In the data rows, 50 means zero.
Here is a table of points, one per row:
"58 61 46 44 53 51 66 50 45 53 60 31 52 53 57 41 45 49 66 48 70 35 52 57 50 72 21 47 49 55 29 48 55 61 57 68 59 43 62
 54 57 52 58 32 35 44 54 47"
"39 51 47 60 49 71 41 60 49 56 42 60 56 22 55 38 51 68 73 40 38 56 56 42 47 45 49 66 43 30 27 38 38 32 66 53 31 37 41
 58 43 32 47 64 51 40 52 37"
"41 70 42 62 47 48 54 38 44 41 45 30 70 43 51 38 67 55 35 42 38 58 58 46 62 57 56 62 59 53 56 64 80 36 60 57 31 50 54
 40 40 49 55 58 60 34 36 57"
"46 68 53 49 48 47 49 51 53 45 56 29 43 47 49 43 55 35 37 40 51 52 63 42 46 47 50 55 48 56 45 48 34 49 50 21 43 49 55
 60 64 36 61 59 43 72 52 61"
"45 47 49 45 49 52 52 45 63 38 49 50 48 31 50 46 44 55 53 57 33 36 48 40 42 36 46 69 43 54 69 37 51 40 35 52 76 35 60
 44 62 41 53 34 59 47 57 57"
"46 61 35 62 50 50 49 45 57 65 67 49 38 34 47 63 49 56 36 41 56 62 51 73 39 42 66 47 48 49 51 40 51 50 52 55 60 53 69
 49 65 56 39 49 40 41 42 44"
"61 51 67 65 48 71 62 68 68 44 34 57 61 54 36 42 47 46 62 50 36 52 42 42 42 45 67 64 42 36 48 50 25 64 59 39 81 62 36
 39 72 61 59 56 51 54 21 39"
"51 32 48 53 54 54 45 42 46 55 43 31 49 64 40 33 42 52 41 51 67 46 60 45 37 51 54 58 60 41 50 46 55 61 46 52 54 44 47
 75 45 57 49 48 49 33 43 47"
"58 39 45 55 48 57 43 46 49 52 46 42 42 46 41 59 49 48 52 46 70 37 66 54 42 72 53 51 43 41 74 47 40 40 52 47 55 48 34
 25 45 45 59 37 47 60 55 53"
"45 43 38 53 40 41 54 49 49 67 61 76 47 51 50 27 52 63 43 49 36 59 45 27 52 72 59 63 41 58 42 49 52 56 53 31 63 49 46
 49 71 58 65 61 56 58 65 41"
"59 56 36 42 49 56 41 34 77 51 55 50 45 58 44 61 51 72 57 64 50 54 65 53 69 67 50 58 49 53 47 61 40 61 36 48 36 43 53
 49 59 49 55 53 53 40 44 58"
"54 51 55 68 46 46 63 42 56 63 57 36 42 62 72 46 50 50 48 50 55 42 59 42 47 40 47 47 62 63 49 56 48 55 56 39 46 35 47
 33 33 45 23 38 56 46 52 35"
"60 48 27 45 52 35 67 61 69 55 39 53 66 42 62 54 44 44 65 45 56 67 51 35 43 44 57 64 41 43 35 38 53 34 36 45 41 49 44
 55 50 48 66 41 59 56 36 43"
"57 68 48 41 67 27 35 47 36 33 45 57 34 69 55 75 41 67 45 46 52 63 49 43 53 53 40 54 47 50 48 23 60 67 52 48 56 43 48
 48 47 51 54 46 34 32 59 44"
"42 48 54 58 40 50 59 42 50 34 47 32 60 67 32 50 53 56 40 34 47 66 50 57 62 42 73 34 23 49 32 48 69 43 49 64 27 24 46
 52 36 46 37 49 69 51 82 58"
"51 55 51 62 40 31 49 44 71 47 54 54 32 56 33 61 49 31 55 45 43 43 42 36 55 56 39 60 57 37 67 55 54 61 57 65 37 66 45
 61 60 47 33 48 51 51 59 61"
"43 40 59 58 35 42 46 66 41 57 50 38 45 62 45 38 61 57 56 72 51 58 48 39 60 45 52 50 44 50 42 53 53 42 34 52 40 75 58
 22 68 29 49 49 58 36 41 59"
"35 31 44 49 33 48 44 53 44 28 56 42 67 58 47 56 71 39 64 44 44 43 62 80 62 45 53 39 53 73 50 36 61 56 57 40 29 50 65
 52 37 46 30 45 44 58 46 32"
"46 59 32 26 39 63 61 58 52 46 46 51 38 55 46 47 53 46 33 52 53 31 28 61 47 47 55 57 54 49 33 44 39 47 45 47 52 62 47
 50 29 48 46 43 42 39 57 54"
"55 54 68 71 51 42 47 52 49 36 21 66 37 30 54 52 52 58 47 43 56 41 42 76 54 54 64 35 67 39 39 53 65 43 31 34 59 49 36
 68 56 64 43 46 55 61 47 51"
"50 37 35 43 77 61 50 53 64 47 48 42 32 55 59 49 58 56 45 65 31 48 46 45 48 55 42 36 36 43 50 45 61 51 71 52 59 51 38
 53 55 52 44 47 53 65 33 57"
"41 52 56 70 61 47 39 56 58 51 48 33 53 53 51 43 55 52 54 53 49 42 31 58 69 44 60 46 55 76 64 43 42 42 42 66 50 53 51
 66 26 50 55 58 37 52 52 41"
"78 60 53 42 49 59 33 42 54 61 49 55 51 51 53 45 48 35 41 45 52 24 59 50 65 41 40 56 46 43 49 30 57 45 49 46 51 59 54
 46 50 57 46 64 64 52 51 40"
"17 56 47 56 59 53 45 41 43 54 61 53 61 53 33 60 47 32 60 73 66 43 55 55 55 40 44 46 57 45 35 50 60 51 59 43 63 52 45
 51 31 47 56 44 56 53 50 51"
"69 50 37 45 46 48 43 24 39 54 53 42 44 45 43 49 76 40 66 47 52 65 28 62 47 38 41 43 50 50 51 61 44 53 52 47 51 51 44
 49 45 55 62 34 63 46 58 38"
"49 55 40 40 39 54 68 47 24 68 32 53 43 65 36 64 49 46 51 63 52 43 62 44 62 43 34 33 53 72 58 47 47 47 60 54 47 29 61
 68 51 48 57 45 48 38 44 51"
"52 55 71 36 35 60 49 51 61 53 45 55 49 32 61 48 55 43 53 74 63 62 55 52 48 42 64 43 48 62 52 39 65 48 67 55 43 44 36
 55 49 59 58 52 31 47 59 64"
"70 59 58 43 48 41 37 69 37 46 58 46 51 47 48 53 19 53 55 73 44 49 44 56 37 53 55 57 27 49 53 65 55 41 59 39 52 46 54
 59 47 64 46 45 49 58 53 37"
"39 54 43 65 46 75 46 57 46 60 52 55 61 53 50 52 49 54 49 48 46 45 46 48 37 38 42 32 48 48 56 64 57 58 27 51 38 61 49
 56 50 61 49 43 38 61 59 42"
"50 42 49 71 38 58 49 44 40 34 49 62 53 32 64 48 43 57 40 53 61 43 32 53 55 42 69 48 35 51 62 59 50 74 49 49 41 59 45
 60 32 28 46 57 61 65 35 47"
"49 35 41 40 61 40 63 51 54 65 34 47 71 43 55 38 44 47 30 48 39 55 60 48 67 61 49 49 42 44 47 63 35 44 64 44 63 76 57
 47 73 30 58 60 42 43 67 43"
"68 56 44 52 59 25 64 66 61 48 56 53 36 47 29 52 46 64 48 42 55 52 49 58 38 51 29 35 64 67 51 44 47 55 49 54 51 50 48
 34 41 48 57 74 60 39 49 66"
"51 45 58 47 64 54 67 46 42 32 75 54 49 60 60 65 46 55 65 56 52 32 45 58 44 44 47 45 55 39 69 51 46 43 49 30 52 43 42
 58 64 53 51 53 48 26 46 58"
"53 45 51 41 59 45 43 55 62 23 55 74 41 50 47 44 47 43 52 48 65 54 51 31 56 50 46 26 44 33 65 59 42 46 48 44 60 34 62
 43 44 58 48 46 26 50 44 31"
"44 62 48 53 49 44 40 55 44 47 42 58 54 57 71 56 71 31 51 56 51 50 58 50 28 70 58 38 50 43 55 49 45 58 41 66 62 51 56
 57 48 50 56 67 64 43 59 45"
"45 40 58 59 61 63 62 51 47 58 39 43 36 64 48 53 55 48 56 33 41 66 47 53 66 56 79 66 63 58 46 64 73 56 53 54 25 67 91
 37 43 40 50 61 71 55 73 73"
"47 45 63 36 34 35 48 36 64 65 46 54 57 71 41 58 54 62 40 44 49 44 46 56 23 57 27 57 53 46 48 54 49 46 67 50 54 50 71
 45 41 32 61 47 46 51 39 56"
"62 42 47 59 37 55 53 45 40 56 58 41 57 39 51 61 39 41 40 60 35 68 38 51 57 66 40 42 75 32 47 33 45 53 41 55 53 40 55
 43 42 54 51 63 46 62 46 58"
"58 50 56 48 69 47 59 35 46 47 49 54 63 39 41 62 58 62 46 66 55 39 59 34 27 53 43 51 58 52 44 43 16 50 56 52 43 67 54
 47 54 62 39 40 49 51 54 55"
"50 58 48 31 46 36 65 42 44 42 48 52 35 53 58 46 44 57 68 51 46 49 68 56 45 36 43 58 49 39 63 57 50 62 35 55 60 47 37
 44 43 69 35 66 30 67 53 55"
"47 64 43 34 60 48 35 36 44 53 44 56 65 54 52 29 31 47 60 42 49 42 34 53 38 55 62 37 67 59 52 48 54 55 47 55 42 41 46
 39 68 41 40 48 50 57 44 62"
"57 53 53 66 61 60 46 63 40 46 59 79 66 59 63 34 56 44 42 52 47 64 54 65 49 43 47 63 45 53 54 55 54 33 55 60 54 38 44
 59 42 55 45 31 37 58 52 71"
"45 31 49 36 60 54 40 65 50 59 45 49 61 45 48 59 59 49 45 47 72 61 34 49 51 53 33 64 59 62 57 55 55 56 45 42 55 42 49
 57 55 61 33 63 59 53 52 51"
"48 45 57 46 36 63 38 64 40 39 65 47 49 45 64 53 52 61 63 32 50 47 58 41 62 46 69 42 67 52 53 56 50 44 51 54 69 76 45
 68 37 54 41 40 60 61 43 56"
"62 29 58 38 54 51 49 59 46 53 61 63 46 45 46 62 51 45 36 44 35 38 54 24 42 44 58 65 56 51 30 70 54 37 46 57 62 51 28
 38 83 46 76 61 27 58 42 42"
"30 42 54 56 46 42 31 62 46 45 44 45 49 44 66 52 37 51 39 40 51 43 41 60 67 31 48 51 53 43 48 59 29 60 55 58 43 44 53
 43 52 77 65 44 58 54 48 59"
"43 44 66 48 54 53 45 41 57 62 48 54 48 33 48 43 39 28 51 28 33 67 46 39 49 70 44 46 18 61 34 54 41 49 33 40 54 62 47
 51 47 48 44 53 49 27 35 57"
"33 61 69 29 60 47 66 48 42 65 62 44 40 62 47 50 49 55 42 56 57 57 57 64 59 51 36 49 57 53 68 48 48 46 46 70 36 49 48
 50 47 38 50 36 63 56 53 20"
There is one direction along which these points spread out most. Take the direction at right angles to it along which they spread out most. Then take the direction at right angles to both along which they spread out most. Go by this last direction. How far along it is each point below, from 0 to 99? 50 is the average, and the first point above lies past it. One standard deviation of the points above along it is 16.
"42 48 54 58 40 50 59 42 50 34 47 32 60 67 32 50 53 56 40 34 47 66 50 57 62 42 73 34 23 49 32 48 69 43 49 64 27 24 46
 52 36 46 37 49 69 51 82 58" -> 51
"78 60 53 42 49 59 33 42 54 61 49 55 51 51 53 45 48 35 41 45 52 24 59 50 65 41 40 56 46 43 49 30 57 45 49 46 51 59 54
 46 50 57 46 64 64 52 51 40" -> 51
"70 59 58 43 48 41 37 69 37 46 58 46 51 47 48 53 19 53 55 73 44 49 44 56 37 53 55 57 27 49 53 65 55 41 59 39 52 46 54
 59 47 64 46 45 49 58 53 37" -> 34
"46 59 32 26 39 63 61 58 52 46 46 51 38 55 46 47 53 46 33 52 53 31 28 61 47 47 55 57 54 49 33 44 39 47 45 47 52 62 47
 50 29 48 46 43 42 39 57 54" -> 50
"17 56 47 56 59 53 45 41 43 54 61 53 61 53 33 60 47 32 60 73 66 43 55 55 55 40 44 46 57 45 35 50 60 51 59 43 63 52 45
 51 31 47 56 44 56 53 50 51" -> 44
"62 42 47 59 37 55 53 45 40 56 58 41 57 39 51 61 39 41 40 60 35 68 38 51 57 66 40 42 75 32 47 33 45 53 41 55 53 40 55
 43 42 54 51 63 46 62 46 58" -> 51
"44 62 48 53 49 44 40 55 44 47 42 58 54 57 71 56 71 31 51 56 51 50 58 50 28 70 58 38 50 43 55 49 45 58 41 66 62 51 56
 57 48 50 56 67 64 43 59 45" -> 47
"39 51 47 60 49 71 41 60 49 56 42 60 56 22 55 38 51 68 73 40 38 56 56 42 47 45 49 66 43 30 27 38 38 32 66 53 31 37 41
 58 43 32 47 64 51 40 52 37" -> 41
"61 51 67 65 48 71 62 68 68 44 34 57 61 54 36 42 47 46 62 50 36 52 42 42 42 45 67 64 42 36 48 50 25 64 59 39 81 62 36
 39 72 61 59 56 51 54 21 39" -> 33
"50 58 48 31 46 36 65 42 44 42 48 52 35 53 58 46 44 57 68 51 46 49 68 56 45 36 43 58 49 39 63 57 50 62 35 55 60 47 37
 44 43 69 35 66 30 67 53 55" -> 39
"50 42 49 71 38 58 49 44 40 34 49 62 53 32 64 48 43 57 40 53 61 43 32 53 55 42 69 48 35 51 62 59 50 74 49 49 41 59 45
 60 32 28 46 57 61 65 35 47" -> 17
"58 61 46 44 53 51 66 50 45 53 60 31 52 53 57 41 45 49 66 48 70 35 52 57 50 72 21 47 49 55 29 48 55 61 57 68 59 43 62
 54 57 52 58 32 35 44 54 47" -> 68
